In the data rows, the value 50 means zero.
Two rows play each game, the first against the second. How much does the first row win by? 15 is about a draw, 30 a big win and 0 a big loss. Wins can go round in a circle: one row can beat a second, the second a third and the third the first. Each row has two weighted sums of its numbers, A and B, taken from their middle values. A row wins by its A times the other's B, less its B times the other's A.
np.array([44, 62, 80, 83, 40, 46, 45, 66, 39, 36])
np.array([40, 50, 56, 40, 50, 55, 33, 40, 41, 63]): 15
np.array([39, 68, 57, 23, 79, 29, 44, 62, 69, 65])
np.array([77, 63, 38, 29, 63, 75, 76, 87, 23, 53]): 14
np.array([39, 34, 45, 57, 42, 46, 62, 24, 80, 50])
np.array([38, 51, 52, 35, 52, 31, 42, 44, 53, 48]): 10
np.array([69, 39, 9, 9, 26, 79, 63, 58, 37, 44])
np.array([84, 36, 30, 59, 53, 77, 89, 60, 35, 34]): 17
np.array([60, 67, 61, 66, 72, 47, 71, 69, 49, 58])
np.array([56, 34, 44, 76, 47, 38, 60, 32, 53, 37]): 23
np.array([48, 57, 46, 71, 56, 44, 48, 65, 9, 47])
np.array([34, 71, 68, 55, 43, 31, 42, 72, 50, 46]): 11
np.array([75, 37, 38, 48, 63, 50, 59, 41, 42, 54])
np.array([49, 24, 15, 32, 20, 57, 70, 39, 64, 41]): 17
np.array([42, 42, 43, 51, 23, 62, 61, 56, 55, 45])
np.array([39, 51, 63, 45, 61, 46, 54, 41, 54, 56]): 12
np.array([60, 38, 40, 61, 28, 42, 56, 56, 65, 57])
np.array([45, 66, 61, 59, 65, 44, 49, 56, 42, 48]): 16
np.array([41, 53, 61, 63, 58, 38, 51, 31, 76, 62])
np.array([43, 45, 62, 46, 75, 54, 77, 34, 78, 49]): 12
np.array([72, 50, 46, 35, 66, 78, 64, 55, 44, 54])
np.array([67, 38, 46, 51, 59, 55, 42, 38, 41, 46]): 17
np.array([52, 68, 57, 49, 17, 32, 56, 84, 53, 51])
np.array([42, 45, 42, 36, 35, 44, 34, 67, 34, 44]): 13
np.array([38, 72, 76, 48, 76, 23, 43, 51, 53, 65])
np.array([34, 22, 39, 65, 62, 51, 54, 4, 89, 36]): 23
np.array([59, 33, 37, 58, 46, 47, 60, 56, 59, 42])
np.array([54, 15, 14, 55, 48, 51, 57, 33, 55, 39]): 13
np.array([31, 61, 62, 35, 38, 60, 35, 61, 33, 58])
np.array([69, 54, 51, 43, 44, 59, 57, 47, 51, 47]): 15
np.array([65, 52, 57, 71, 65, 46, 68, 42, 61, 58])
np.array([31, 41, 46, 58, 38, 59, 73, 36, 70, 50]): 15
np.array([63, 37, 47, 49, 58, 51, 50, 41, 49, 58])
np.array([39, 39, 40, 50, 37, 43, 53, 51, 48, 48]): 13
np.array([55, 51, 53, 63, 49, 54, 40, 47, 34, 33])
np.array([58, 37, 26, 51, 18, 53, 53, 53, 52, 37]): 18
np.array([64, 52, 49, 74, 45, 39, 75, 37, 61, 43])
np.array([54, 33, 44, 40, 45, 55, 42, 45, 47, 39]): 15
np.array([29, 59, 57, 37, 56, 28, 34, 46, 62, 51])
np.array([71, 45, 33, 8, 56, 61, 55, 44, 51, 55]): 15
np.array([34, 82, 82, 67, 51, 25, 39, 77, 45, 44])
np.array([82, 51, 45, 48, 50, 66, 64, 61, 51, 39]): 7
np.array([42, 54, 52, 45, 35, 54, 42, 57, 46, 67])
np.array([55, 44, 36, 66, 29, 52, 82, 46, 61, 43]): 7
np.array([72, 34, 36, 43, 52, 58, 45, 41, 45, 34])
np.array([28, 70, 99, 74, 66, 30, 54, 41, 68, 54]): 16
np.array([52, 39, 47, 45, 52, 66, 19, 44, 50, 40])
np.array([65, 51, 37, 58, 23, 47, 66, 50, 56, 38]): 10
np.array([34, 41, 57, 73, 36, 34, 71, 43, 78, 40])
np.array([85, 43, 18, 40, 73, 59, 62, 56, 22, 24]): 1
np.array([22, 60, 72, 54, 75, 54, 26, 31, 66, 67])
np.array([50, 50, 52, 67, 47, 36, 46, 22, 56, 40]): 19
np.array([33, 52, 75, 64, 26, 58, 48, 83, 34, 48])
np.array([52, 49, 60, 54, 40, 46, 37, 43, 25, 43]): 16
np.array([47, 21, 29, 52, 31, 57, 70, 21, 63, 51])
np.array([61, 50, 43, 34, 57, 53, 36, 67, 38, 50]): 20
np.array([30, 54, 73, 34, 77, 35, 40, 41, 85, 67])
np.array([31, 58, 58, 19, 75, 24, 19, 41, 61, 55]): 17
np.array([49, 44, 76, 39, 79, 62, 44, 32, 50, 51])
np.array([33, 40, 34, 53, 27, 43, 64, 15, 84, 43]): 27
np.array([50, 33, 40, 57, 39, 48, 37, 36, 49, 49])
np.array([50, 56, 58, 39, 84, 48, 73, 19, 60, 44]): 3
np.array([51, 51, 71, 79, 59, 55, 88, 51, 59, 65])
np.array([50, 52, 51, 68, 45, 55, 70, 50, 82, 42]): 15
np.array([54, 42, 50, 58, 64, 48, 35, 48, 30, 36])
np.array([60, 56, 39, 29, 66, 35, 59, 63, 60, 48]): 12
np.array([41, 49, 57, 86, 20, 58, 62, 58, 61, 36])
np.array([21, 58, 37, 27, 61, 28, 29, 37, 55, 52]): 10
np.array([29, 42, 55, 48, 42, 61, 59, 66, 42, 43])
np.array([59, 50, 51, 61, 61, 46, 51, 68, 53, 38]): 12
np.array([63, 48, 50, 51, 47, 53, 49, 44, 31, 44])
np.array([33, 59, 84, 56, 89, 30, 17, 25, 72, 66]): 13
np.array([46, 33, 21, 42, 53, 48, 58, 34, 55, 36])
np.array([25, 61, 69, 48, 55, 32, 47, 52, 55, 42]): 8
np.array([34, 44, 38, 58, 41, 52, 62, 30, 60, 50])
np.array([9, 54, 67, 31, 99, 39, 7, 2, 75, 71]): 4
np.array([58, 36, 30, 35, 50, 63, 29, 38, 43, 48])
np.array([40, 66, 54, 41, 50, 26, 33, 62, 54, 42]): 15
np.array([38, 66, 63, 69, 28, 42, 79, 88, 66, 53])
np.array([55, 42, 41, 60, 30, 63, 56, 27, 46, 39]): 10
np.array([68, 48, 43, 16, 53, 51, 29, 46, 23, 46])
np.array([38, 56, 63, 36, 77, 32, 48, 43, 65, 58]): 17
np.array([77, 53, 37, 27, 51, 54, 76, 80, 26, 49])
np.array([52, 59, 52, 72, 12, 49, 82, 71, 42, 51]): 12
np.array([67, 42, 48, 60, 40, 41, 67, 39, 57, 48])
np.array([50, 55, 53, 49, 26, 72, 77, 75, 36, 49]): 18
np.array([47, 45, 63, 57, 73, 50, 23, 25, 48, 55])
np.array([29, 58, 57, 30, 78, 30, 35, 32, 74, 63]): 17
np.array([59, 35, 54, 45, 52, 59, 33, 30, 61, 45])
np.array([44, 31, 67, 90, 63, 58, 48, 37, 67, 37]): 18
np.array([68, 39, 35, 45, 22, 72, 76, 69, 43, 43])
np.array([77, 39, 55, 52, 98, 67, 74, 52, 29, 64]): 24
np.array([34, 48, 30, 39, 60, 78, 42, 46, 19, 59])
np.array([60, 60, 66, 78, 59, 70, 90, 62, 33, 41]): 8
np.array([38, 67, 63, 42, 55, 28, 46, 67, 70, 49])
np.array([40, 39, 54, 55, 59, 55, 39, 28, 47, 40]): 19
np.array([79, 26, 23, 42, 72, 57, 50, 62, 41, 49])
np.array([26, 63, 70, 37, 80, 33, 48, 36, 60, 69]): 20
np.array([34, 48, 61, 78, 36, 59, 66, 47, 80, 57])
np.array([51, 49, 54, 31, 84, 44, 51, 47, 66, 48]): 18
np.array([33, 37, 39, 5, 49, 41, 35, 37, 80, 56])
np.array([65, 57, 39, 30, 29, 68, 60, 80, 38, 61]): 24
np.array([91, 52, 31, 41, 44, 68, 75, 65, 27, 53])
np.array([42, 61, 54, 50, 49, 28, 48, 34, 78, 52]): 12
np.array([30, 53, 62, 26, 64, 9, 12, 35, 69, 54])
np.array([32, 42, 48, 47, 39, 52, 78, 52, 82, 55]): 18
np.array([53, 64, 53, 35, 63, 34, 51, 66, 55, 49])
np.array([53, 33, 25, 38, 60, 74, 39, 24, 52, 42]): 17
np.array([56, 49, 39, 19, 47, 34, 43, 52, 57, 42])
np.array([81, 41, 23, 41, 58, 78, 70, 46, 39, 47]): 15
np.array([69, 55, 26, 4, 54, 34, 43, 54, 50, 49])
np.array([71, 35, 27, 57, 33, 58, 47, 46, 42, 29]): 14
np.array([79, 43, 27, 37, 38, 58, 56, 58, 42, 51])
np.array([34, 55, 50, 31, 57, 13, 41, 51, 69, 38]): 12
np.array([38, 64, 71, 43, 30, 44, 27, 78, 37, 54])
np.array([58, 31, 55, 57, 56, 50, 41, 34, 54, 73]): 8
np.array([78, 61, 78, 90, 29, 45, 69, 68, 34, 32])
np.array([77, 40, 33, 56, 23, 62, 47, 70, 31, 40]): 10
np.array([52, 48, 50, 46, 61, 35, 36, 17, 58, 37])
np.array([34, 40, 59, 55, 63, 37, 65, 19, 97, 71]): 24
np.array([89, 42, 37, 49, 63, 41, 40, 39, 43, 28])
np.array([23, 59, 62, 54, 74, 46, 37, 33, 63, 54]): 19
np.array([30, 57, 87, 66, 74, 12, 34, 33, 71, 53])
np.array([34, 47, 30, 49, 23, 50, 82, 56, 61, 40]): 24
np.array([47, 59, 53, 66, 47, 62, 70, 96, 43, 64])
np.array([38, 53, 36, 18, 50, 24, 46, 51, 68, 54]): 11
np.array([48, 37, 35, 25, 48, 14, 33, 60, 64, 52])
np.array([94, 47, 48, 48, 38, 52, 58, 64, 51, 52]): 25
np.array([65, 39, 24, 22, 90, 60, 39, 34, 50, 53])
np.array([94, 57, 45, 49, 59, 35, 45, 61, 23, 22]): 14
np.array([40, 60, 46, 28, 67, 42, 55, 69, 67, 49])
np.array([48, 50, 21, 47, 34, 49, 47, 83, 25, 38]): 16
np.array([45, 49, 52, 52, 71, 46, 35, 29, 69, 60])
np.array([35, 50, 56, 46, 33, 64, 54, 67, 31, 56]): 15
np.array([39, 65, 68, 37, 61, 18, 30, 61, 45, 43])
np.array([47, 42, 30, 53, 48, 41, 73, 33, 73, 58]): 24
np.array([40, 33, 39, 25, 54, 39, 32, 36, 57, 65])
np.array([51, 55, 54, 56, 26, 64, 31, 52, 21, 44]): 17
np.array([58, 32, 37, 40, 44, 41, 49, 65, 45, 34])
np.array([56, 52, 46, 51, 43, 55, 77, 52, 54, 62]): 15
np.array([66, 35, 21, 51, 24, 55, 38, 56, 42, 30])
np.array([72, 36, 37, 36, 38, 71, 82, 69, 25, 52]): 16
np.array([45, 40, 32, 41, 34, 60, 49, 43, 56, 52])
np.array([53, 45, 31, 55, 37, 55, 63, 43, 67, 51]): 15
np.array([64, 37, 38, 40, 44, 45, 38, 50, 75, 38])
np.array([66, 44, 20, 21, 35, 65, 55, 66, 22, 48]): 13
np.array([51, 72, 65, 74, 36, 73, 85, 87, 42, 51])
np.array([51, 46, 60, 62, 56, 50, 43, 44, 67, 54]): 12
np.array([45, 33, 35, 61, 33, 52, 82, 59, 61, 50])
np.array([20, 55, 60, 48, 69, 20, 23, 31, 53, 53]): 4
np.array([48, 42, 37, 67, 36, 53, 63, 41, 60, 49])
np.array([63, 71, 79, 59, 47, 45, 79, 78, 35, 47]): 15
